Rotation paths and how fast each direction turns (degrees a step):
Each turn is a multiple of 5 degrees from 10 to 175, or 0.
Each row of a path follows its step; steps can be skipped.

step 1: [-20 21 -28 1 -4 7 14 10 -43 -15 -8 13 13 -7 62 -8 -28 -15 8 -22 1 -10 9 1 23 0 -17 19 -6 -19 2 2 -15 10 11 -24 7 19 -4 15 3 -5 18 -9 32 2 11 17 -32 13 22 -32 -9 31 -1 5 -10 -14 -17 -1 13 2 -2 -4 -11 5 -1 -24 -11]
step 6: [-20 33 18 -19 10 6 22 -31 19 -7 -3 33 2 14 10 12 6 4 -34 -14 -8 -16 -2 5 23 15 -24 5 -9 5 -11 6 12 7 7 -30 1 -23 12 -11 -7 12 -13 -11 -34 -17 15 15 -4 -2 11 -10 18 5 13 1 55 -26 -32 -6 6 24 -14 -21 -16 9 -4 -5 7]
step 7: [-12 34 -10 -20 -40 -14 -12 3 -13 -2 16 -12 -19 -9 39 15 -32 3 -9 3 18 -2 10 25 27 7 -7 24 13 -16 -26 -25 10 6 8 -17 12 13 3 -1 6 -13 4 3 6 -8 21 -4 -12 16 27 -7 -19 -6 -1 16 3 -25 16 -11 28 -14 1 -18 2 -15 -48 -12 -24]
step 10: [35 51 -18 -1 -14 -15 -5 -11 -3 -12 -3 -2 3 0 50 13 10 26 -1 3 10 9 -19 12 36 5 16 25 0 -4 -19 -20 7 -10 -10 -20 22 36 16 20 5 -5 14 -43 -8 -8 -4 24 -4 0 17 21 6 -16 4 -5 9 -1 -3 -9 2 -17 -1 -9 -31 -4 -6 9 -13]
step 11: [-17 -8 14 -26 49 -14 -3 64 18 2 -1 -9 1 -19 21 3 5 9 -8 23 14 -11 4 12 20 -9 -1 21 4 -6 -10 9 -31 -22 -3 -4 -9 -16 0 -5 -15 12 -1 -14 6 -6 -18 21 -14 1 30 19 -5 -7 -13 26 14 -12 -13 22 29 4 -11 -23 -4 -2 -2 0 -35]
step 12: [-12 11 12 -22 -1 0 9 -17 -12 -2 -47 14 -28 18 -9 -7 19 33 -4 -19 14 -1 -3 -7 10 6 -21 31 -1 16 5 -2 28 6 10 -7 5 1 -2 0 -33 10 -9 -18 23 9 -4 10 -10 14 36 -13 7 -33 17 -16 41 -23 2 2 10 35 -18 6 -26 11 -3 -17 -11]
step 13: [-16 22 -11 -14 -25 1 1 -12 17 11 -11 -4 7 11 44 29 13 -14 13 12 5 -5 -20 18 44 -8 1 29 -5 -15 -8 -43 -18 4 -1 -19 -2 14 -1 -3 21 16 -4 -10 6 -5 15 9 -3 -33 22 26 14 10 -16 3 11 -23 20 -21 37 7 9 -1 -2 17 2 -31 -8]
step 14: [-32 29 17 -8 -19 4 -4 18 1 14 -12 12 -13 2 7 4 6 -5 -18 4 -6 12 13 21 25 7 -10 34 16 -3 4 32 -14 -28 -7 -23 9 -26 1 -4 -12 -8 5 -28 -16 -29 -24 -6 5 -29 26 -8 -1 -18 -11 40 30 -15 -30 26 -9 -7 -15 -22 8 -10 -4 11 -10]
step 16: [5 25 12 -21 -30 -14 -5 -13 -9 6 10 -2 4 6 49 11 -6 -4 2 -14 18 5 -20 -15 36 12 1 7 -6 12 -22 -12 -8 -3 -23 16 14 -3 -27 35 -9 31 7 -37 14 -1 -32 21 3 -21 19 1 -14 25 -3 11 14 -28 3 -1 -4 4 24 10 -14 -12 13 -26 1]
[-1 3 7 -1 7 -14 -2 5 2 -4 1 -3 -9 0 -3 -2 -7 -2 -1 3 1 0 7 2 1 -3 1 2 -2 4 -10 -3 5 8 -3 7 -2 -5 0 -2 -3 -9 5 1 0 4 -5 -4 -4 2 -2 3 5 0 0 2 1 -6 1 -5 2 2 3 -4 -5 -11 0 7 5]
90
[10 0 -4 -4 -4 -2 0 4 0 6 -3 0 -3 4 5 -7 0 4 1 7 5 2 1 -1 1 -2 -2 -1 3 -3 5 5 7 9 -5 -6 8 2 6 -2 1 -2 -11 0 -1 3 -3 -3 0 3 -2 17 4 2 0 -3 0 2 7 -5 -2 -4 3 0 6 4 -1 -4 1]
140
[4 8 1 -3 -5 5 -7 3 3 -3 1 -13 -3 -3 4 6 1 -5 1 8 -6 0 2 -2 2 0 6 5 2 1 -11 0 -9 6 2 2 1 5 -4 4 5 7 4 -3 7 2 -1 -5 5 5 1 -1 -1 2 2 -6 0 2 4 -1 -3 -6 -3 -2 2 4 5 -4 4]
125
[2 -3 4 -1 -1 -6 -1 3 0 1 4 -6 4 6 0 -3 5 4 -7 7 7 11 4 2 3 7 3 -1 0 1 -4 -3 -4 -4 6 -5 7 -4 3 1 5 -8 -3 4 -6 -6 7 2 7 1 -5 -4 -4 0 4 3 2 2 1 5 4 -5 -9 -8 -3 0 -1 8 -1]
95
[3 -4 3 -8 1 4 11 9 8 3 0 0 -6 3 1 -1 1 -6 8 6 9 -4 -1 2 8 7 -3 -5 -1 4 0 0 -4 -6 -5 5 -3 3 -1 4 4 3 2 -4 -5 -1 1 -5 -1 -2 -3 -1 1 -4 4 7 -2 0 -7 1 -6 5 6 -3 5 4 0 4 5]
130
[-4 -9 3 0 8 3 -5 5 -5 -3 2 -1 3 -4 1 3 -7 -7 5 -1 2 -4 1 6 1 7 -4 8 -3 -3 0 -3 -1 1 0 4 -2 2 -2 -7 6 -3 -3 -2 2 -1 3 3 -2 4 -9 3 -3 2 -3 5 1 -1 13 -4 8 -2 -2 2 6 9 -4 -1 -3]
175

step 4: [-5 17 -24 16 -19 -1 -8 -11 24 0 -13 19 6 -26 13 -23 -16 -5 -22 17 -28 -8 -1 2 0 -11 -18 19 -15 -8 4 -19 -2 20 -26 -15 27 36 12 -14 -34 20 -22 -2 -27 -1 29 10 26 14 -12 12 -15 -22 26 22 4 15 -1 12 -20 -3 -4 -49 16 -20 24 -11 -7]
step 5: [7 -11 8 15 3 -12 -58 -5 6 26 -15 0 -8 35 0 -11 -1 12 -11 25 -6 20 -32 -4 24 9 -25 -21 21 15 -31 7 -15 -15 1 26 10 -4 11 12 -32 41 -6 -11 -24 -21 -21 18 23 -4 -9 22 -2 -5 20 26 7 3 -12 2 -4 -3 10 6 -28 28 8 -11 -12]
step 6: [11 14 20 15 -4 -14 11 -7 -11 6 -43 7 -20 -12 -8 -1 10 13 11 36 -29 2 11 -32 7 21 10 -17 12 14 -31 15 14 3 5 -6 -12 35 4 -10 12 11 6 41 -12 -7 0 -20 1 -39 -33 14 -22 -13 17 12 15 2 33 12 3 -20 29 -6 9 1 -18 -9 34]
step 11: [2 6 18 14 -17 -19 -13 7 -3 -18 -35 -17 -9 -10 -9 14 11 -21 19 9 -26 -21 19 22 -8 15 3 0 -17 -2 -34 6 -9 10 -26 -38 -12 10 21 -4 -18 41 4 38 -3 -3 1 20 -49 -21 -18 9 -13 1 -14 6 15 13 13 19 -1 -31 -10 -2 -3 25 -11 -7 28]
step 13: [2 20 -3 -18 22 -21 -56 0 -13 4 -47 -1 18 -4 11 20 6 -9 -5 14 14 -9 -3 1 5 12 37 -12 18 -1 10 -19 7 3 1 7 -12 -3 27 18 3 18 -14 10 -6 16 -6 46 21 -9 13 -1 -17 -16 22 10 -2 -21 -5 8 4 -28 39 15 -12 3 20 -16 -38]
step 15: [-14 3 9 0 20 -31 -21 -9 -4 8 -9 -1 -10 31 1 -27 10 11 7 36 -17 25 5 32 -7 7 1 24 -14 -2 29 -17 20 -19 -1 10 3 35 11 0 -23 -1 7 -24 -18 -20 -18 0 22 13 -8 -15 1 3 -7 29 38 -1 0 -32 22 -4 4 0 -25 0 38 -16 36]
step 16: [7 15 -7 19 -27 -15 -9 12 15 2 -42 -15 -35 -11 12 -13 17 0 -3 -5 -23 -12 13 26 -6 -13 -8 9 25 7 -16 -52 -4 -28 -22 -32 6 8 24 -23 -8 9 23 12 -31 -1 7 28 -11 -16 -5 23 -20 12 12 11 0 3 42 9 -7 -12 16 -12 -9 0 16 -20 -7]
step 18: [2 -1 13 -9 14 -31 -48 -15 -22 28 -11 -8 4 -17 -5 -2 18 7 -6 30 -40 4 -5 -31 21 -2 32 -3 3 11 -9 -11 21 -14 23 0 -23 29 0 25 30 -16 -8 -1 2 -16 -13 23 -19 -4 23 -14 -37 -13 -20 12 16 -17 27 7 9 -17 26 16 -2 0 -7 -8 -9]
step 19: [-14 19 -17 -1 -11 -14 -7 -25 9 23 -27 -17 10 3 -6 -17 -25 -18 -6 -16 -9 7 67 -15 -11 -5 0 11 -18 5 -4 -13 0 42 11 -38 15 -7 12 -5 -7 26 5 7 -6 -18 17 14 -31 -16 15 -28 -30 -18 0 -13 22 30 8 -1 1 -1 20 -14 -5 -15 -26 -10 6]
[2 -1 0 -13 -5 0 -1 -5 8 7 9 2 -1 0 -8 -3 -3 -2 4 -1 1 3 -3 3 -5 8 2 4 3 7 6 3 2 -6 2 4 8 4 -2 1 1 3 -12 -6 -3 6 0 7 5 -4 -4 -1 -2 7 -5 -1 0 -1 -2 4 0 -4 -3 -5 3 -4 -3 1 5]
140
[3 5 1 5 5 4 0 3 5 -1 1 4 1 0 2 -1 -1 6 -2 -3 2 -1 -13 1 -4 11 -2 -4 0 -1 -8 5 2 6 0 -6 -3 9 7 5 -6 6 1 -3 0 1 3 -9 4 0 -4 -1 -1 -1 5 7 -8 -4 -3 2 5 1 -2 -6 1 1 -9 1 -1]
10
[-8 -9 -6 0 0 0 -2 -4 -3 -2 -4 -10 10 -4 -9 -7 -1 -3 4 -1 6 -10 -2 -3 1 -6 -3 -3 -5 5 -8 3 0 -4 5 -8 1 0 7 3 4 -5 -2 -4 3 6 -2 -5 -5 1 1 -4 -2 6 -2 -3 2 2 2 -1 4 1 1 -3 -1 2 -8 0 0]
35
[5 5 -5 -3 -3 3 -1 4 0 2 -9 -1 1 -1 -7 5 1 -6 4 -1 1 5 3 0 1 -4 5 0 -1 3 7 -9 -1 2 -2 -5 1 6 2 0 4 -4 3 -5 -2 4 5 -3 13 -3 9 0 -2 -5 3 3 -9 6 6 -5 1 3 5 -4 -2 -3 -1 11 1]
120
[-8 0 1 -3 1 0 -2 0 0 2 4 -8 -6 -3 0 -5 2 -1 1 -4 0 7 -1 -10 -2 -3 -2 -1 -7 2 5 1 -1 2 0 4 0 2 0 1 -8 4 3 -6 1 2 0 -1 3 0 6 14 8 -1 2 -1 2 -8 -7 -13 1 -5 -3 6 -8 -3 -6 0 0]
145
[3 9 6 0 4 1 0 -1 8 -5 -3 -12 4 3 -2 -4 -1 5 -1 9 0 0 0 -6 0 -3 2 0 -1 -8 -1 3 -3 -1 6 6 -8 -3 -1 -9 4 -3 -1 -8 -1 -1 -6 7 6 0 -3 1 1 -6 -1 -3 -3 -2 1 12 -1 0 0 3 0 2 -8 5 4]
90

step 1: [-17 -28 -4 -14 -14 -26 25 11 20 -53 23 22 26 15 3 -31 10 18 -21 5 13 28 8 -7 1 1 -26 -8 18 29 2 -3 23 28 -12 -48 0 4 -42 -19 4 -15 6 4 6 -4 -9 -13 -15 -19 6 11 9 4 4 -9 -15 33 -14 32 -20 -18 6 -2 -4 -2 -2 28 -4]
step 4: [12 36 -42 43 -8 -5 -17 7 12 -15 15 -3 -7 -31 7 -27 28 -23 19 -3 -5 0 -6 -21 -6 -12 21 7 -5 13 -10 12 2 -5 -6 -8 16 6 24 24 16 16 -2 -28 -7 17 16 4 -19 0 -13 -20 27 -4 -11 -21 10 12 0 33 -1 -20 60 -1 25 -9 16 11 -30]
step 5: [-15 -16 -5 10 -14 16 -19 14 -5 -12 18 -28 25 -50 6 -9 -25 12 16 -23 -3 -4 -12 31 0 5 32 -8 12 -4 -24 -6 31 -24 14 12 -32 -20 5 33 18 -3 -41 -25 0 -5 29 26 26 -19 -12 1 24 -28 2 -20 -25 0 -10 1 -7 16 -8 -14 20 10 8 -6 -9]
step 9: [-15 12 -24 -11 3 -17 7 12 -7 8 -7 40 2 -5 5 3 3 -31 3 -19 18 -26 -18 29 7 41 -19 -31 5 0 13 2 -4 14 -19 -19 -5 -21 3 -39 -25 -1 -4 9 4 -36 -10 -25 -13 9 -37 19 18 6 -16 -3 -1 34 10 -11 3 0 -30 -30 -34 -25 21 15 -11]
step 12: [-8 27 4 1 -13 -2 18 6 19 2 11 -14 12 -1 -11 -19 12 9 -9 -32 8 21 28 2 -5 -1 -15 18 -42 -26 -7 6 6 10 -28 27 5 -16 34 9 18 13 -24 -12 23 -10 -22 6 18 24 17 -10 25 25 0 16 19 46 -30 -1 -22 -6 36 9 -31 -19 17 -7 26]
step 14: [-4 14 7 -30 -12 -12 -11 23 -3 12 2 -10 0 7 -5 -12 3 5 10 -7 -5 7 48 -32 12 -27 2 -32 37 14 -2 1 2 -23 -8 62 9 -17 -15 22 28 9 -16 11 7 17 -20 14 -8 -14 23 0 36 5 -11 14 4 -16 9 15 5 -24 16 -30 -19 0 28 26 13]
step 15: [-19 17 -10 -36 13 -10 -24 43 20 6 -37 -37 -19 -31 -49 -7 -6 -14 3 27 7 -12 -3 -30 -8 16 6 0 -5 18 -16 -27 32 -6 10 0 -10 -8 13 17 -14 -14 7 -8 -14 -9 -16 -16 -7 3 27 14 5 1 39 -5 -16 -14 2 19 -5 11 2 3 -19 17 38 -1 5]
step 17: [-2 -9 -18 -3 -22 7 1 -5 -8 7 -23 20 50 -26 -48 -4 -3 6 30 12 -24 -30 -8 5 7 24 -9 -1 13 -13 -28 23 8 6 14 -22 11 9 -28 -14 24 -39 -8 4 -15 -16 -10 -24 -5 -22 5 -3 8 8 10 -23 -22 19 2 36 -8 -5 -1 -38 6 33 14 -6 13]
step 19: [2 -3 -12 38 13 4 -1 -19 -22 -23 15 34 -16 -3 19 -20 0 -46 36 10 19 0 4 1 4 20 -5 34 6 27 -8 21 8 22 9 -9 52 -1 -22 1 10 -20 -4 11 -6 10 26 -14 -3 23 22 -15 24 11 -15 -15 -25 39 2 23 -12 16 14 3 11 -3 13 -7 -14]
[5 1 -2 6 -1 -4 -3 3 10 -6 2 -8 -6 -8 -5 -2 -5 3 2 -2 0 -4 -7 -11 0 -2 1 -4 6 -7 5 -1 -6 -5 3 6 -2 1 -6 4 3 7 6 -1 -7 -1 2 -3 10 -6 0 -2 4 -4 2 0 6 4 -2 3 -1 -1 1 1 -6 7 -1 3 3]
35
[-2 -8 7 -1 7 7 7 3 -2 -4 -9 -2 2 -2 4 -3 -3 0 -2 3 -2 2 1 1 6 3 -5 -5 -6 -8 0 -5 1 1 -8 4 2 -1 -1 3 0 -4 7 1 -4 -2 0 3 -2 6 -3 -2 6 2 2 5 16 -1 -1 3 2 4 3 -6 2 2 1 3 -9]
25
[5 -4 7 -4 -1 -5 6 -9 1 3 4 -4 -3 2 -1 2 3 4 3 6 0 -7 -2 -6 -2 6 -7 -4 4 4 7 6 4 5 -5 5 -2 -1 4 -4 -5 -2 0 7 -6 1 1 -3 1 0 -7 -6 -4 0 8 -6 -4 7 -3 4 -2 2 -6 -9 6 -3 2 -8 -3]
40
[4 3 4 7 1 -3 -6 3 -2 -5 4 2 -11 -2 1 4 1 1 -4 3 -4 -1 8 -2 -4 6 1 -4 -3 4 -1 1 -6 -3 3 3 5 0 2 -2 0 0 -1 3 1 0 6 -6 -5 1 10 -4 -5 7 9 8 1 -10 -6 -2 -7 7 4 -1 3 3 7 2 -5]
95
[-4 5 0 -2 -4 0 4 2 4 6 1 2 4 -7 2 -1 1 -4 -5 4 -5 0 0 -7 -4 -6 5 -3 -4 8 5 -6 5 2 -2 -1 3 -9 4 -7 9 1 6 3 9 4 1 5 9 -3 2 -1 -5 0 -3 5 -1 3 -7 1 2 -2 -1 -2 -2 8 -4 -3 -10]
35
[0 3 -2 4 -5 2 5 3 -4 1 4 1 4 7 -2 -10 -1 -2 -2 -6 -4 2 -2 -2 -5 12 1 6 0 1 -7 0 -3 8 1 0 1 2 2 -10 1 6 2 6 -12 3 7 -4 5 3 -1 7 1 2 -7 -2 7 1 3 -2 -9 0 3 -1 5 4 -3 -2 0]
45
